Each named turn below is shown by a few rows before and after it. Which turns, in which order, take the first row of each later pair to the second? The first pair is answered.
S:
[  5 -13  -5  30   2  -4 -33 -13  11   6   8  25 -17 -15] |-> [ -5   8 -17  43 -24  11 -15 -19  -2   6  11  12  -4   5]
[-19  21  -6 -29 -16 -13   8  -3 -13  28  -7 -22  -7 -28] |-> [-15  28   2 -30 -17  -7  19  12 -18  22 -11 -21   7 -18]
[-12  -8  11  26  -6 -12  18  13   4  -1 -15  16  26  32] |-> [ -3 -30  19  18  15 -27   0   8  16   3 -14  26  10   9]
[ -2  13  -7  -9 -23  -4 -10  -3 -14  -1   1  -9   2  -4] |-> [  3  15   3 -12 -17  -3  -6  12 -14  -7  -6  -4   9   0]
H:
[  5  26  -1 -27  -4  14   4  22  11   0 -14  -6 -20   7] |-> [ -2  30 -10 -13 -13  11  24  10  -5   4 -10 -16  -5  19]
[  7  41  10 -23  -7  11  10  25 -17  -8 -36 -20   5   8] |-> [  9  35   2   0  -8  -1  26   1 -34  -3 -31 -20  14  17]
[-29  13  14 -22  18 -30  11   4 -23   5 -30 -24  -2 -20] |-> [-28  11  11 -14  18 -33  12  -1 -27   8 -30 -22  -1 -17]
[-21 -19  -7  27 -19  34  13   4  17  -6  25   4   4  -1] |-> [-18 -26  -9  34 -15  29  12  -5  14  -7  24   9   3  -2]
K:
[  6  -4 -10  12   8 -22   2 -24 -19  11  10   1  -4  -8] |-> [ 14  -9   1  -5   8   2 -25   6  10  -7   6  19 -15 -16]
[ -1 -15   5   3  10  -3 -23   1  -4 -13   0  -8  10  18] |-> [  1  -9   3   3  10  -3 -18  -1 -10 -13  -2 -12  10  22]
[  9  26  -9 -12 -19  23 -21  -1  20  -5 -12   2 -15  -5] |-> [ -5  16 -21  11 -21  -9  10 -36   0  15   5 -15   0   0]
Z:
[-18  20  15 -20  17 -48  41   6 -29  29  -1 -43  32  -1] |-> [-32  20 -11   7 -12 -28  48 -16 -27  25  20 -44  34  11]
[ -9 -13 -15   5   4   1 -28  -5  10   4  -1  23   8  -6] |-> [ -4 -11  -7  -6  13  -6 -30   5  10   4  -8  21   7 -13]
[ -2   6  -8  17 -16  35  -2  16  -2 -19 -12  28   3  18] |-> [  9   2   1  11  -2  26  -9  21  -2 -21 -21  36   1  13]
[-13 -19  -7  10   2   2 -12   1   6 -11  11   8  -1  22] |-> [ -6 -22   2   5  14  -6 -16   7   6 -13   4  10  -3  17]
E:
[ 13 -17  13  15  14   4  10  -5 -10 -11 -19   5   2  22] |-> [ 15   3  11   2   7  17   5   5  -9 -15 -28   0  -6  23]
[ 15   5 -20  -1   3  11 -39 -20  15  -6   5   4 -30 -13] |-> [ 11  -5 -23   7   2   7 -35 -28  16  -4  13   8 -27 -10]
[ 19  10  15 -11  11   2  -9  21  -2  -9 -22  10  -2  -4] |-> [  0  24  -6  -7 -18  26  -6  12   4  -7  -4  -3  -4   3]
Then:
(two turns a pair)
[  8   3  30 -11  12   0   1  17 -15 -12 -27  -8  20  22] |-> [ -1   3  17   5   6  -7  17  -6 -28  -3 -20 -16  27  27] | Z, H
[-29 -27  25 -22  12 -31 -12   7  21   0  14  -3   5 -46] |-> [-20  28  16 -32   5 -32   0  -1 -23  10 -23 -34   5 -32] | E, K
[-30   5  22 -23  -9   6  -5   3  18  14  -5 -20   8  12] |-> [-22  -4  31 -14   3  -8   8   7   6  13 -11 -14  22  19] | H, S
[ 11 -30  17   5   6   5  40   9  19 -17  13  24  28  16] |-> [ 15  15  15 -28  -6  33  25  33  15 -22  -9   9  14  17] | E, E
[ 21  11  14   4  -2  13 -15  23  -9 -11 -24  13 -10  -7] |-> [  7 -10   8  26   3 -24  14 -10 -25   9  -6   0   7  -7] | K, Z
[-13  28 -14  -9  -5  28  -8 -34  -5  -2   6 -21 -17  -7] |-> [-15  15  -1  18  -6  22  29 -17 -16 -11  10 -13  25  21] | E, S
[ 16  29 -12  36   2  -2  31 -28 -37  12 -10 -23  14  26] |-> [ 22  30  22   8  22 -11  36  19 -30   5 -25 -21  30  23] | S, Z
[-19  24   0 -18 -30  13 -11  12   2   5   2  -3   7  16] |-> [-24   5   3 -13 -29  10 -11  14  16   4  17   5  12  15] | S, E
[  1 -21  -6  23   4  -7   3 -26  -1   3  13  14  10   4] |-> [ 10   3  16 -17  24 -20   0   7  -9  10 -16  -2   7  -7] | E, Z
[ 15  -5   5  36  10   2   8  -1 -23 -20  -6  25   0  24] |-> [ 19 -10  16   9  21   6 -17  20   1 -24  -9  33 -16   2] | S, H
[ -3 -29 -18  25   5 -17  -1 -46  -5  10  12   5 -11  -2] |-> [ 25 -12   5  -7  26  -3 -31  -4   2  -9 -25  23 -26 -10] | Z, K
[  9  15 -11  21 -23  34  -8  -3  13 -12  12   4 -15   2] |-> [ 14   5 -15  36 -10  12  -5 -28  -2  -3  10   5 -14  -1] | K, H
[-10   2  13  -7  -9   1   6  31  -7 -10   4  -6  12  -1] |-> [-15  -1  11 -13  -8  -7   2  26  -2  -4  10 -10   9 -10] | S, H
[-11  16 -10 -18 -20  12  18   0  -1   3   7 -17   2   7] |-> [  3 -24  -6  15   1  -8  18 -19  -4  -2  11  13  10   8] | Z, E
[ 17  21  11  -9   8   2  -8   9 -12  -4 -24   0  -1   9] |-> [  5  -9   3   1  12 -24  -3 -25  -8  13   0  -2  -5  -8] | S, K
[ -9  18   3 -11  -3 -22  15  -7  -7   7   1 -31  10   6] |-> [-10  21   6 -18  -6 -14  14   4   0   4  -1 -31  12   7] | S, E
[ 25 -14  -9  -1  15   7 -56 -28 -10  -6 -23  28 -45 -24] |-> [-12  44  -5 -37 -37  47 -21  31  -1  -8  -9 -23 -15   3] | H, H
[  9  11  14 -18  23 -16   5  -4   2  13 -14  -5  -3   1] |-> [  1  -6   7 -17  18  -9  -7 -12  18  13   5  -1 -15 -12] | S, K
[  4  12 -31   2 -23  35 -22 -21  11  -9   6  -6   2  -5] |-> [ 16   5 -32  20 -10  16 -17 -41 -12  -5  -7   0   5  -1] | Z, K
[  0 -16 -14 -14  -6   8 -14  -2  -3  15  14 -13  -2  -4] |-> [  3 -14 -17   4 -13  18  -9  -2  -8   8  11  -3   8  13] | S, Z
[ 11 -12  16   7   1  -8  10   3 -39   0 -28  11  21  12] |-> [ -1  15   9 -11 -19   8  11  11 -35   4 -26  -9  18  13] | Z, E
[-17  -6   9 -16   9  20 -11  16  23  18  10  -6 -12 -19] |-> [ -5  28   0 -14   5  19   0   7 -13  22 -17 -21 -10  -2] | E, K
[  6   0 -26  12  -3  17 -17 -53 -18   7   4  -6 -23 -25] |-> [  7   5 -21   0   1  14 -22 -47 -17   8  -2 -11 -27 -31] | H, K
[-19 -22  23 -27  28  21 -24  34  27  -3  -3  27 -13 -21] |-> [-40 -49  13   0  28 -14   6  -2  18  15  26  14   5 -23] | K, K
[ 13 -25   1   9  -1   1 -20  -8  14  -2  13  12   4  -3] |-> [ 15  11 -11   7 -17  18 -14 -15 -11  -2  -4  -3   2  13] | K, E
[-25   6   7   1 -21  12  22  27  14  -4  17  -6  29  15] |-> [-14 -32  21   4  12 -22  10  15  21   3  22  11  20 -10] | E, S
[-14 -21  11   3  13   8  -6  16   6  -3   7  22   6  -2] |-> [-16 -23   6   0  15   3 -13   2   8   2  11  19  -6 -12] | S, Z
[ 11 -22  -2  14  31 -15 -10  21  -5   5  -2  35   1  -4] |-> [  7  13  -8   7  20 -23  14  16 -36  18 -16   5  11   8] | H, K
[ -9 -30  25  25  25 -34  34  16  -1  -1  11  15  37  20] |-> [ -3  30  14  -9  -7  37   0  54  15 -24 -11  10   8  31] | K, E
[ -8  64   4 -44  -3   5  23  26 -22  10 -26 -35  16  11] |-> [-43   1  -9 -19 -32  37   9  24  50  -4  44  -4  18  -3] | E, K
[  1   3  12 -19  16 -28   6 -10 -13   9 -11 -15  -1 -12] |-> [-12  23 -12 -12 -14   3   6 -20 -10   8  -1 -24  -5   0] | E, Z
[ -8  11  -8 -20  10 -17 -31   7   1   2 -20 -19 -22 -18] |-> [-16  16 -31   4 -13   0 -23 -15  -6   1  -7 -22 -21   0] | S, Z
[ 14 -11 -24 -18  10 -26  -9 -42 -12   0 -13  17  -7 -13] |-> [ 10   0 -29  -3  -2 -21  11 -45 -26  -2 -13  10  11   8] | S, E
[-18 -31  39  -2   0 -25  17  31  27  18  24  -5  30   5] |-> [-13 -28  25 -22  11 -33 -19   1  31  33  21 -12 -16 -32] | E, S
[ 17 -19   2 -11   9  17 -37   7  24 -12  -2  22 -25 -31] |-> [ -4   6  -3 -28 -16  32 -26  24  30  -9   8  -5 -18 -27] | H, S
[ -6  46   3 -52 -10  30 -19  43   8  -2 -18 -27 -15  -7] |-> [-36   5 -22  23 -31   0  42 -16 -17  18  32 -32  31  24] | H, E
[  2 -19  -1  12   7  -7   9   3  10 -12  25   5   7   1] |-> [ 15  14   5 -15   9   6  -4  23   5 -15   1  -3  -6   1] | E, E
[ 16   5  -2   1  18 -16  -5 -27 -25   8 -20   4 -11  -1] |-> [  1 -12  11 -23  11   2 -23   9  23  -2   5  12 -16 -20] | K, H
[ 14 -12  -2  37  -1   4  16 -11 -15 -12 -10  20  24  30] |-> [ 12 -34   9  30  12  -9  11  -6  -2 -11   0  27  24  17] | E, K
[ -3  -6   1 -23  12  -2 -25  -6  21   6   6   0 -27 -26] |-> [-15  24  -5 -23  -4  -4   7  -9  -4  17   3 -35  -6  -8] | H, K
[-19  17   4 -30 -20  30  -2  23  25  -2  17 -16   3  -2] |-> [-18  12 -23  17 -29  23  17 -25  -6   5  20 -14   8  20] | K, Z
[ -2 -15  18  25  14 -13  28   8 -29   4   8  30  31  16] |-> [ 19  19  26 -14  19  11  -8  36 -25  -5 -27  29   1   1] | H, E
[ 17 -14   8  40  20 -37  20 -23 -34  -2 -19  19  19  20] |-> [  5 -41 -12  35   5  -6 -27 -36  16  -7  15  35 -22 -12] | K, S
[-23  14  11 -16 -11  11  -3  29  18  -4  18   6  -6  27] |-> [-26  13   6  -3 -18  14   5  22  13  -5  23   7   2  35] | H, K
[-10  -9  12 -22  18 -34  14   9   0  20 -28   3 -12 -18] |-> [-18  -4  -5 -22   6 -27   4 -14   3  26 -18  -7 -28 -24] | S, H
[-12  -7   7  -6   2 -16  14   3   7  11   6 -13   6  -3] |-> [-13 -14  -3  12  -6  -8  15  -9   9   7  12  -5   3   4] | Z, Z
[  1  -8  -4  -2  -9  14 -25  -3  24  -4   6  13 -17 -14] |-> [-15  11  -9   1 -30  19   2   0  13   1  11  -6   4   6] | H, H
